(in the rows, 128 means zero)
Each path below is one point turned by a fixed rotation once a step. After each direction that follows a path, write how fast that rotation turns it, in degrees each step (0 if it stays still).
Each turn is a multiple of 5 degrees from 10 to 175, or 0.
Each row of a path follows its step; steps can be skipped.
Rotation 1:
step 0: [131 129 119 128 138 140 132 130 125 136 130 129 127 134 131 138 130 128
 120 126 126 137 128 137 121 133 121 120 129 131 126 127 127 134 130 131
 118 129 128 134 114 117 124 130 134 125 123 125 136 130 133 125 124 140
 123 119]
step 1: [128 138 124 130 133 136 130 128 131 137 136 130 132 135 123 136 128 131
 132 131 120 134 137 134 129 131 124 125 124 125 143 133 129 133 127 137
 117 127 123 136 118 130 116 124 141 128 123 128 131 128 126 126 127 124
 122 119]
step 3: [139 117 124 126 132 136 140 131 120 128 126 126 122 135 132 130 134 129
 140 120 127 132 122 126 130 141 120 117 130 125 133 123 122 130 133 134
 126 126 120 128 115 123 119 130 131 129 124 135 132 123 133 127 125 128
 124 132]
step 4: [135 125 131 124 135 135 141 132 120 134 135 124 122 145 124 132 126 119
 140 130 126 128 130 136 125 130 134 120 131 125 136 128 121 124 127 138
 129 119 125 123 123 125 121 132 137 129 118 127 125 134 128 127 131 130
 125 126]
step 7: [131 134 128 115 124 134 136 131 118 129 130 128 127 133 126 129 136 120
 139 124 129 144 125 134 116 129 125 130 140 129 127 126 124 129 127 136
 123 125 128 122 119 128 121 123 121 128 121 125 123 124 133 125 132 136
 138 125]
step 8: [131 131 117 118 128 130 133 129 120 130 126 130 128 139 117 133 128 128
 131 118 133 134 127 130 119 131 128 140 137 122 126 141 120 127 123 137
 127 124 127 133 119 126 123 120 139 127 125 133 134 126 138 128 134 131
 129 124]
step 9: [138 135 129 121 138 120 147 135 128 128 132 131 122 132 119 128 122 132
 127 125 118 132 133 132 127 133 126 140 132 125 129 136 126 138 119 135
 123 118 123 135 123 128 126 127 133 127 125 129 131 126 126 131 137 127
 134 126]
step 10: [135 126 127 119 135 125 142 131 131 132 128 137 124 127 128 133 132 128
 124 120 123 137 125 136 114 138 121 133 129 125 128 119 122 134 120 121
 122 129 121 136 120 129 127 124 125 134 114 125 131 127 119 126 127 134
 137 125]
step 15: [127 119 122 128 133 140 129 135 122 130 124 127 124 139 126 135 132 127
 131 126 124 133 130 137 123 133 131 119 125 134 132 136 123 134 126 133
 120 123 126 131 126 131 120 125 139 129 116 122 120 132 126 119 129 144
 128 120]
step 18: [140 131 125 119 124 138 134 137 113 139 128 134 131 134 134 130 135 130
 134 124 137 135 118 133 123 133 127 123 134 127 140 129 125 133 126 134
 121 127 126 131 120 124 125 128 135 135 123 122 132 124 131 119 128 130
 128 130]
[128 131 128 127 130 131 127 124 129 127 128 130 130 128 128 129 127 127
 126 125 125 129 127 130 129 130 126 129 130 125 128 127 128 130 125 129
 127 132 126 128 129 126 132 130 129 129 129 129 128 129 127 128 129 127
 126 128] => 35
[128 127 131 128 127 125 131 128 129 130 130 130 132 127 124 129 127 129
 126 128 127 128 129 126 128 126 126 128 128 129 132 130 128 129 129 127
 128 129 128 130 127 130 131 127 128 127 127 128 126 127 126 132 129 126
 126 128] => 95
[126 126 128 125 126 125 127 129 130 130 127 125 128 124 126 129 131 129
 129 128 125 125 128 128 127 131 127 131 128 129 125 130 128 127 124 128
 128 129 128 130 129 126 129 129 128 128 125 127 126 128 127 126 132 128
 130 128] => 20
Rotation 2:
step 0: [126 128 138 125 132 127 118 137 118 123 118 129 139 132 135 127 131 114
 136 129 122 125 131 125 132 130 126 117 139 121 132 131 126 135 127 125
 131 134 141 118 129 126 136 129 131 136 128 123 127 130 131 131 118 131
 127 130]
step 1: [131 138 135 133 130 123 124 120 126 121 123 130 135 127 113 134 134 116
 123 125 128 136 126 130 137 116 127 130 121 124 132 137 127 125 126 125
 131 130 132 117 128 122 129 125 142 127 121 132 131 136 136 137 126 131
 127 129]
step 3: [125 134 122 144 132 129 133 132 118 128 119 125 119 129 126 121 125 127
 131 129 122 130 138 128 128 118 132 122 140 126 119 123 126 132 124 121
 131 130 120 125 130 121 127 127 123 130 132 138 128 133 132 140 140 127
 126 120]
step 5: [124 138 132 129 124 122 132 128 130 138 131 125 131 137 123 125 124 114
 121 131 133 122 134 131 132 131 123 124 133 123 123 135 126 132 132 121
 136 116 121 122 131 133 125 123 135 118 133 121 131 125 117 135 120 131
 124 113]
step 8: [121 129 124 126 131 128 138 128 133 134 119 125 122 124 123 136 133 131
 125 125 128 132 132 135 125 124 139 119 139 131 120 132 133 130 129 123
 119 122 127 117 126 127 127 120 132 128 126 128 135 117 122 117 128 121
 140 140]
step 11: [131 125 134 127 129 113 125 120 110 126 127 125 134 129 134 135 132 132
 134 124 133 132 126 134 123 128 125 133 131 125 124 120 117 132 142 124
 128 127 137 118 122 125 133 127 130 123 121 122 130 130 117 134 122 118
 129 124]
step 12: [129 131 129 127 134 125 123 137 132 126 128 125 126 130 109 132 134 125
 142 125 128 127 129 137 132 136 138 128 130 125 129 117 126 123 133 122
 128 139 138 117 124 128 138 127 135 124 131 117 134 132 130 135 128 127
 134 132]
step 15: [129 129 143 132 137 133 134 132 117 136 133 135 124 127 131 131 132 127
 129 126 125 124 127 123 124 122 124 111 135 123 124 123 121 134 141 125
 140 126 131 124 140 126 130 134 125 130 135 126 138 131 133 127 134 125
 122 125]
step 16: [125 135 129 125 131 134 123 127 124 141 123 130 127 137 129 130 137 126
 135 128 125 129 128 127 128 110 133 130 137 120 129 125 130 118 123 120
 144 122 129 126 130 125 132 127 135 130 131 124 128 138 126 134 121 138
 126 119]
step 17: [117 142 136 132 118 125 127 145 121 131 118 129 138 140 125 123 127 127
 128 123 132 130 117 126 129 124 133 129 132 131 137 139 121 128 133 127
 136 119 133 127 128 128 132 131 132 125 125 128 130 128 127 133 121 131
 125 137]
[126 130 127 127 128 128 126 127 129 125 127 127 130 129 129 124 128 127
 128 131 130 129 129 127 126 125 129 127 129 131 126 128 128 129 128 129
 131 128 126 128 126 127 129 128 126 126 125 124 129 128 125 124 128 124
 128 127] => 125
[131 127 128 129 129 130 127 127 128 124 125 127 128 128 129 130 129 124
 128 129 132 129 129 129 128 127 130 127 127 127 132 126 126 129 128 126
 124 129 131 129 129 131 129 127 129 128 126 130 126 128 125 129 129 126
 128 129] => 35
[129 128 125 129 126 125 131 128 128 127 127 130 128 125 129 127 131 128
 125 126 128 129 124 128 128 130 130 128 128 129 128 129 127 126 130 126
 129 125 127 127 127 129 125 129 130 128 124 129 128 131 127 127 124 127
 128 128] => 115
[127 126 126 126 127 131 123 127 130 130 128 128 129 124 128 127 127 126
 127 128 124 132 130 126 128 126 127 129 128 129 129 125 126 127 129 130
 129 128 128 128 131 128 128 130 132 127 127 129 128 129 129 129 129 128
 130 127] => 120
[127 129 127 127 129 126 126 127 127 127 128 126 128 127 130 132 129 127
 132 128 131 127 126 128 128 127 125 127 128 128 129 129 126 127 130 133
 130 129 127 127 128 131 126 126 131 129 127 126 130 129 130 127 127 131
 126 125] => 70
